In the rows, zero is written as 128.
One turn sends every row of this set to another row. A few are shown first. Where does it send the rows asked after them?
kefo: [138 124 158 157 138  98 109 103 106 141 163 131 152]
Naba: [137 154 151 153 118  84  91 121 110 133 149 127 144]
gerib: [133 157 131 137 114  79 103 121 101 140 146 125 124]
Teve: [161 150 114 115 119  79 118 122 126 131 159 136 140]
fop: [135 154 113 110 150 121 116 136 127 141 116 152 146]
sadag: [132 127 123 106 142 144 130 124 133 134 132 142 134]
Bop: [132 144 145 143 125  94 107 113 169 139 146 115 152]
doku: [120 155 147 148 136  95  96 103 155 149 144 134 156]
refef: [122 117 137 128 145 136 131 131 120 141 120 115 128]
gir: [164 121 141 136 137  95 122 110 130 131 172 136 164]
lavo: [124 123 135 127 143 139 136 133 115 146 124 123 124]
timo: [131 146 147 157 151  89 116 109 146 163 146 132 164]
mor: [127 124 143 143 132  96 117  97  94 148 161 128 129]
gopa: [154 117 125 121 137  96 132  99 119 140 173 139 145]
zema: [142 136 145 152 140  89 127 119 161 153 148 114 159]
Nomeg: [130 124 123 105 146 141 122 119 138 131 129 141 140]
Mufef: [135 154 114 108 143 128 122 137 126 141 120 153 138]
bemok: [127 151 126 129 145 123 128 146 109 152 112 134 128]
Tib: [163 151 134 132 117  81 104 128 134 122 158 133 156]
nisus: [128 147 127 132 149 117 125 148 110 152 107 127 135]

gir goes to Tib
gerib goes to mor
Nomeg goes to fop
And these:
sadag goes to Mufef
doku goes to timo

One turn sends every row of this set to another row. A few are shown first. Where does it send the rows asked after them?
Tum: [143 122 104 107  96 137 122 165 107 110 138 145 129 132 135 157 137 139
 159 125 109 119  95 110 120 141 126 140 118 108]
govo: [116 114 133  87 116 126 111 145 104 136 109 143 154 129 143 151 143 115
 169 141 127 148 121 136 117 104  85 151 127 141]
laza: [147 130 114 110 143 135 104 132 113 108 107 120 138  98 167 128 143  96
 141 126 118 148 105 170 115 127 103 119 163 138]
Ler: [ 92 141  80 100 110 152 105 127 104 103  92 118 123 129 145 151 151 130
 115 115 139 105 117 153  96 137  97 121 130 119]
nukid: [131 120 109 120 141 140  98 135 111 105 108 110 132  97 173 137 133  87
 135 119 121 132 109 176 109 126  98 117 143 141]
dis: [ 94 138  72  89 114 153 106 141  97 103  92 110 130 130 155 151 150 131
 127 108 130 107 118 149  95 114  99 110 138 109]
vomuz: [130 128 107 100 103 137  87 155 109 115 135  98 127 137 116 138 118 130
 165 153 145 126 131 105 110 104  97 119 144 136]
golu: [102 146 111 103  98 132 126 154 130  94 107 116 102 125 173 137 117  91
 164 148 162 130 121 151 124 115 123 138 133 128]
zodi: [112 152  96 101  81 137 127 145 130 101 113 119 110 135 174 142 122 103
 170 146 155 123 115 150 122 104 140 129 133 131]
pabu: [114 146 102 102  91 138 131 146 125 102 109 105  95 136 167 140 119 107
 173 133 161 119 122 141 136 112 129 124 133 123]
livu: [129 116 108 104 107 111  88 156 108 116 121 125 128 146 151 152 122 131
 145  99  92 126 118 115 115 124  94 115 113 121]
sul: [114 149 106 108  90 128 128 155 130  93 114 107 104 126 175 130 114  98
 168 146 152 139 119 149 119 106 130 122 129 120]
Mal: [ 99 141  72  92 105 161 107 133  90 105 111 115 121 132 156 152 160 135
 115 106 136 114 114 136 105 123 106 115 135 113]
pekom: [140 105 111  98 113 136  91 162 119 141 132 130 128 109 147 130 118 144
 147 159 133 152 127 110 120 120 130 110 159 120]
Vekuf: [129  99 110 108 109 140  89 161 109 141 143 135 124 105 147 131 129 144
 139 154 129 147 126 105 107 124 117 114 158 113]
sorig: [138 118 108 109 142 148 110 128 120 103 106 117 131 108 167 132 128  94
 151 126 113 144 108 179 106 117 114 107 152 142]
zodek: [115 153 119  88 143 125  96 133  89 134 125 156 147 126 151 149 141 136
 150 147 125 152 106 114 120 106 115 131 120 106]
napek: [142 122 113 112 110 123 119 159 108 100 148 151 127 124 138 150 138 134
 162 136 105 124  95 110 114 140 117 144 123 107]
Geno: [147 134 115 113 103 133 115 159 110 102 149 144 129 127 133 145 136 130
 151 121 104 127 100 104 109 140 127 138 119 109]
Gegu: [136 124 112 113 136 144 106 128 106 108 112 103 141  97 161 132 140  99
 141 128 122 142 105 181  97 121  99 111 146 142]
Ramed: [116 155 117  93 149 129  99 139  89 145 124 146 147 126 135 152 152 131
 144 153 121 143  98 118 119 107 110 122 124 117]
zut: [142 127 113 110  94 129 119 158  98 111 137 154 129 127 134 161 132 123
 160 123 102 121  96 108 104 133 133 145 132 123]
Zaki: [136 116 112 118 146 142 106 126 110 108 111 107 120  98 164 134 133  90
 142 127 131 141 114 174 109 116 110 120 144 146]
kam: [ 86 136  77  95 108 151 104 133 104  91 103 103 122 128 152 156 148 129
 117 121 146 102 121 142 101 128 103 119 132 120]
mebit: [102 138  76  84 117 148 112 136 104 108  93 111 124 135 156 162 156 131
 123 105 134 106 109 148 102 122  93 113 143 118]
nev: [ 95 148  81 103 109 161 108 130 102 108  93 109 131 136 155 148 156 137
 124 114 130 104 119 147  93 125 106 109 144 118]
Nud: [116 153 107  92  86 138 128 145 128  97 111 124 103 120 163 134 111 102
 171 144 165 133 117 136 126 119 135 122 131 122]
Bos: [135  99 106  93 112 135  78 150 102 133 136 141 126 124 147 129 116 147
 149 150 127 145 128 118 115 127 132 114 167 120]
Lesa: [113 154 115  99 143 132  97 137  89 133 122 160 147 132 133 141 146 122
 150 151 124 137 117 109 115  96 118 122 128 109]
sava: [ 87 138  78  91  96 147 110 134 103  98  99 109 132 135 159 151 155 139
 125 118 140 112 116 150  97 127 101 118 129 108]
Vezar: [142 125 108 110 135 141 114 129 124 118 104 116 134  98 155 130 130  91
 144 129 125 137 114 177 122 117  98 111 153 149]
Suda: [137 122 114 112  96 134 120 163  96 109 141 156 121 123 141 150 128 130
 157 122 112 115  98 105 113 138 125 142 125 101]
Tira: [136 108 107  96 100 144  83 155 111 139 138 132 134 109 141 135 125 142
 144 156 138 156 118 109 107 125 123 121 165 116]
gaz: [107 153 107 100  86 130 132 147 122  99 110 103 105 126 166 138 120 105
 174 135 155 118 123 144 121 108 138 126 131 128]
Metil: [107 147 115  92 147 125  99 134  84 131 130 158 140 126 131 147 149 127
 140 152 123 140  97 115 117 104 109 131 134 107]
peb: [137 106 114 101 111 124  83 147 110 134 141 139 128 101 146 128 118 137
 141 158 136 140 122 109 117 122 130 112 165 117]
voni: [116 146  94 105  90 127 119 158 131  93 104 115  99 131 177 143 120 100
 161 143 165 122 120 145 119 110 127 137 136 120]
Gulo: [108 152 115  95 136 120  94 133  91 140 129 154 140 117 141 155 141 134
 151 161 131 140 100 110 115 110 108 123 119 111]
kitim: [132 120 106 108 130 137 106 132 117 112 110 112 134 102 157 124 133  90
 148 129 116 142 110 188 115 120 106 116 154 146]

Tira goes to Geno
zut goes to Lesa
And these:
Tum goes to Ramed
pabu goes to mebit
napek goes to Gulo
voni goes to Ler
Gegu goes to sul
peb goes to Suda
laza goes to Nud
dis goes to kitim
nukid goes to golu
vomuz goes to livu
sorig goes to zodi

